(in the rows, 128 means zero)
The rows below come in pairs that one turn or mirror swaps. Which row does each named row swap with?
The rows were stretched afterwards, more along some directions than others.
Q393: [117 136 139 115 106 129 116  98 135 107 123 100 111 116 126  73 131  92
 119 125 126 143 118 150 127 109  96 160 124 113]
Q916: [138 145 108 109 123 148 162 122 134 126 122  79 104 142 140 109 116 145
 122 130 126 141 103 115 144 109  87 137 123 118]
Q669: [144 125 119 128 142 129 111 114 161 111 126 109 126 116 149  99 132 110
 137 131 129 131 117 131  89 127 119 140 131  96]
Q176: [121 172 135 133 128 138 107  89 149 121 136 114 107 145 120  90 124 124
 126 136 102 130 111 121 106 107  96 108 130 142]
Q547: [118 153 122 108 118 129 155 125 116 122 162  97 112 165 117 119 118 179
 130 126 131 150 124 130 167 107  85 141 150 140]
Q807: [130 152 130 119 102 122 137 119  92 115 152  99 127 156 154 109 118 160
 131 123 130 144 137 131 147 104  83 153 121  96]
Q277: [129 153 125 131 123 129 136 100 106 137 121 120 126 104 139 121 151 118
 148 159 137 148 126 160 152 116  82 131 102  94]
Q719: [128 152 126 128 125 138 131 102 110 144 114 119 127 106 136 122 154 116
 147 159 135 146 123 162 147 120  90 132 103  94]
Q992: [107 158 118 129 121 135 146 107 132 132 122 111 110 133 126 119 135 123
 141 137 117 149 121 130 142 125  77 144 116  99]
Q770: [134 135 131 116 129 127 123 121 161 109 100  92 118 139 111  87 117 134
 155 152 101 127 110 102 156 134  93 123 151 105]
Q832: [141 136 142 104 118 128 137 108 124 112 108  91 104 136 134  96 126 125
 127 148 127 124 115 108 144 110 113 113 125 112]
Q331: [139 145 133 118 133 133 130 121 155 110  97  92 125 141 114  94 117 135
 158 155 107 131 115 107 168 134  96 115 151  99]
Q90: [131 151 129 115 107 115 129 111  98 110 156  93 122 157 152 111 121 159
 133 127 123 141 136 126 154 110  82 144 123 104]
Q991: [128 150 130 112 111 110 127 106  98 113 157  97 125 154 156 113 123 150
 135 121 124 138 131 129 151 117  78 146 120  99]
Q289: [132 148 132 120 111 116 135 112 101 112 153  97 122 167 154 108 121 158
 137 127 118 136 142 131 145 117  85 139 117  89]
Q410: [136 130 132 117 132 129 127 126 158 108  95  98 122 134 111  92 120 127
 157 156 106 135 111 107 165 137  98 123 151 101]
Q180: [113 133 132 112 104 125 114  98 133 111 125 100 111 117 128  82 132  92
 115 123 136 146 119 155 131 109  95 163 126 110]
Q122: [130 148 135 117 112 138 148 115 111 112 129  83 127 158 151  98 122 159
 148 157 137 154 101 114 160 100  93 139 132 107]
Q942: [129 146 144 116 112 140 153 109 113 113 134  81 121 163 145  97 122 161
 137 149 129 147 103 106 150 102  92 139 131 110]
Q125: [127 120 114 111 112 130 126 114 130 121 105 112 118 128 146 100 122 115
 130 141 134 156 101 146 153 127 138 131 123 113]
Q653: [136 126 128 129 141 126 125 114 162 129 120 118 120 129 146 134 140 118
 135 112 111 117  96 101 124 152 110 109 106 113]
Q198: [123 131 124 111 150 135 111 118 134 125 134 126 102 153 138  97 127 136
 142 137 110 129 130 123 126 126 120 119 131 125]
Q96: [137 135 133 123 126 129 123 124 152 112 100  98 126 146 115  89 119 126
 152 151 111 126 121 107 153 123 104 124 151  94]
Q303: [126 173 129 132 124 136  94  83 138 126 142 112 107 155 127  97 129 120
 125 132 112 131 117 116 102 100 104 102 130 140]
Q765: [130 134 143 120 126 128 125  87 148 108 122 122 121 144 136  80 120  94
 148 119 134 138 133 136 135 120  92 118 136 121]
Q524: [137 122 114 107 115 124 124 111 128 119 103 109 118 130 150  99 128 113
 134 144 131 150 105 145 154 129 138 122 123 110]
Q320: [123 137 132 124 140 132 123 133 144 105 107 129 124 148 131 111 118 130
 138 122 123 147 131 112 143 116 127 104 153 127]
Q481: [132 153 128 129 123 136 140 100 109 134 107 120 125 107 141 108 154 116
 146 160 138 143 118 155 152 113  87 134 104  87]
Q41: [133 121 106 108 117 124 115 109 133 122 104 110 115 126 151  99 123 107
 130 138 133 157 102 144 145 131 136 125 126 121]
Q286: [135 143 110 118 122 141 161 108 140 128 135  85 100 142 138 104 119 139
 114 136 130 131 114 114 130 100  87 133 119 117]
Q532: [118 153 118 112 114 130 156 124 121 121 160 102 112 155 119 114 119 174
 130 127 132 157 122 130 169 103  80 138 145 146]
Q322: [130 147 138 114 110 137 151 112 103 109 130  83 123 159 152  92 118 161
 137 147 134 153 105 111 153  98  91 140 137 112]
Q476: [111 160 113 129 126 140 140 112 141 136 120 114 110 127 123 129 141 122
 138 134 118 153 121 133 140 127  85 143 113 104]
Q4: [107 166 122 128 116 137 149 106 140 128 121 101 106 131 119 118 136 125
 145 142 115 156 118 135 151 127  75 142 117 106]
Q764: [123 141 130 113 152 129 112 102 122 123 138 126 102 153 139  85 124 133
 138 138 112 124 135 119 121 114 120 122 135 128]
Q87: [131 151 126 109 103 109 133 111 100  97 150  88 117 158 152 104 117 155
 132 119 130 137 140 126 150 113  80 143 129 101]
Q15: [140 120 118 130 142 134 124 114 161 116 125 106 124 107 143 101 132 114
 131 128 126 130 113 128  91 126 112 151 129  88]
Q638: [122 176 130 129 133 144  99  86 145 128 138 116 112 147 124 100 129 123
 130 133 109 140 111 123 116 109  98 106 132 144]
Q188: [126 124 115 140 143 144 139 105 178 140 128 135 119 107 112 118 137 119
 132 111 132 138 114 130 114 142 101 130 123 130]
Q187: [128 137 150 119 125 130 131  90 146  98 119 119 124 140 137  75 120  98
 144 122 133 132 132 134 134 121  87 121 138 117]
Q458: [121 124 117 141 142 144 146 101 183 139 131 127 114 103 106 122 139 125
 128 115 127 130 110 128 115 142  98 132 121 126]
Q206: [134 127 110 109 116 124 114 110 120 116 107 111 115 132 155  91 122 109
 128 136 139 158 109 146 144 122 138 125 130 119]
Q759: [123 180 132 129 124 136 102  77 142 122 134 115 102 141 131  82 130 119
 129 137 107 135 106 119 112 103  89 102 122 142]
Q791: [117 146 128 112 120 129 153 122 118 125 167 102 114 165 115 113 117 177
 131 131 129 155 127 130 168 108  89 144 150 143]
Q155: [141 123 115 130 143 137 127 113 163 118 116 113 124  99 146 100 137 108
 135 130 125 131 104 130  91 129 110 149 123  89]
Q7: [122 172 134 130 131 144 108  88 139 130 146 116 112 143 127  98 129 131
 129 131 108 133 105 121 106 114  97 111 124 136]
Q362: [135 147 127 111 159 129 103 108 125 120 127 120 109 154 144  99 130 134
 146 138 108 123 130 116 125 120 121 106 140 127]
Q213: [127 141 126 115 157 134 106 112 134 136 145 126 113 150 137 106 130 148
 147 140 108 126 133 122 127 121 122 120 136 130]
Q937: [144 129 130 131 140 129 135 117 153 128 115 115 125 130 149 126 137 126
 137 117 111 121  97 102 129 144 111 110 102 107]
Q60: [113 170 129 130 121 142 105  90 143 120 138 112 104 140 120  99 124 128
 121 133 110 135 108 123 109 104  95 115 131 144]
Q258: [121 152 124 129 123 138 133  86 154 115 113  82 112 130 121  93 143 133
 157 147 111 145 110 130 170 135  89 124 119 121]
Q389: [135 129 121 128 145 128 126 116 168 129 121 119 119 135 146 136 139 123
 134 109 109 122  95  97 124 152 109 101 109 124]
Q268: [135 147 108 116 120 148 163 126 134 129 124  81 104 144 136 113 114 146
 124 128 127 139 110 122 143 101  88 137 124 117]
Q499: [125 150 125 132 117 131 132 102 104 139 121 119 125 109 142 120 147 115
 138 151 140 146 128 163 142 114  84 134 103  99]
Q637: [133 146 133 117 108 143 154 115 113 117 127  74 122 161 147 101 121 166
 137 154 136 149 103 109 151 102  91 143 128 104]
Q860: [111 163 119 133 124 142 142 112 141 134 117 111 107 131 123 127 141 123
 142 134 114 151 122 132 142 125  83 136 118 106]
Q43: [123 128 116 136 140 144 136 104 179 138 126 131 117 106 107 116 135 119
 134 109 128 137 110 133 120 144 100 133 124 129]
Q829: [129 132 129 130 146 138 127 129 149 110 103 136 124 140 133  98 123 126
 137 125 116 143 124 111 128 112 132 106 145 119]
Q118: [138 123 121 130 148 124 127 121 159 134 123 115 118 143 151 140 138 125
 133 107 110 119 103 101 120 156 109 102 105 110]
Q73: [120 136 129 127 125 142 149  95 151 103  90  91 109 125 118  68 137 124
 148 148 114 139 106 124 169 123  96 137 123 103]
Q862: [119 126 115 137 135 140 143 102 181 139 130 137 113 104 113 119 135 116
 133 113 131 134 113 130 115 145  93 130 119 131]
Q840: [130 157 132 132 119 133 139 103 106 131 112 119 128 109 140 112 148 122
 147 162 135 142 125 158 152 109  82 130 107  95]
Q491: [141 137 133 115 132 131 138 122 150 110 102  89 128 135 116  87 122 141
 160 154 107 135 104 108 171 137  92 127 145  89]
Q825: [131 126 115 107 115 128 116 117 125 118 104 103 120 132 145 100 125 114
 136 143 132 158 110 152 154 129 140 125 131 115]
Q460: [121 139 122 128 121 145 135 104 144 109  92  89 113 133 127  78 131 124
 147 143 114 145 110 132 161 127  98 141 126 107]
Q805: [120 171 132 132 125 137  98  91 149 120 138 111 104 145 120  92 125 127
 128 133 102 131 112 116 104 107  94 106 132 148]
Q68: [137 134 141  96 120 126 135 107 126 109 108  84 103 136 132  93 125 130
 127 142 122 120 107 100 149 114 106 118 131 111]
Q333: [124 136 123 123 145 134 112 128 146 113 113 131 118 145 134 111 124 126
 135 114 119 151 130 115 133 116 128 108 155 129]
Q622: [121 157 125 108 123 130 149 126 115 123 159  99 115 163 115 117 119 178
 135 126 128 153 122 127 173 108  85 135 151 144]
Q881: [136 135 133 118 132 127 131 117 156 111  97  94 121 140 113  86 115 134
 152 154 106 129 112 102 161 132  91 119 150 102]
Q582: [144 128 112 133 137 138 122 107 160 118 120 111 125 104 150  98 133 113
 142 141 130 137 110 132  93 123 116 145 118  88]
Q182: [116 140 123 123 116 138 142  98 153 101  98  82 101 132 121  83 135 125
 151 147 112 141 111 131 168 138  88 126 117 108]
Q225: [136 123 123 128 143 133 131 128 159 131 119 124 119 134 146 131 138 121
 128 103 120 125  98 101 119 144 109 118 108 121]
Q431: [127 132 153 125 118 126 140  81 148 103 127 120 120 148 135  68 118 100
 138 135 136 126 138 128 132 112  90 121 133 114]
Q136: [127 153 131 120 108 116 136 112 104 110 154  98 124 157 150 111 119 158
 139 131 121 137 144 128 151 116  74 143 122  99]
Q835: [126 131 125 124 150 140 120 129 154 117 109 137 121 133 131 106 124 129
 135 120 121 149 123 112 128 113 128 111 149 125]
Q782: [139 139 130 114 129 124 125 115 155 107  94  97 117 134 123  75 118 125
 155 155 107 130 109 106 161 131  93 118 146  97]
Q575: [142 128 122 123 143 121 122 114 159 127 119 117 121 129 150 133 143 113
 137 105 117 123  95 101 124 152 110 104 110 114]

Q460 is swapped with Q362
Q286 is swapped with Q431
Q860 is swapped with Q333
Q268 is swapped with Q765
Q118 is swapped with Q289

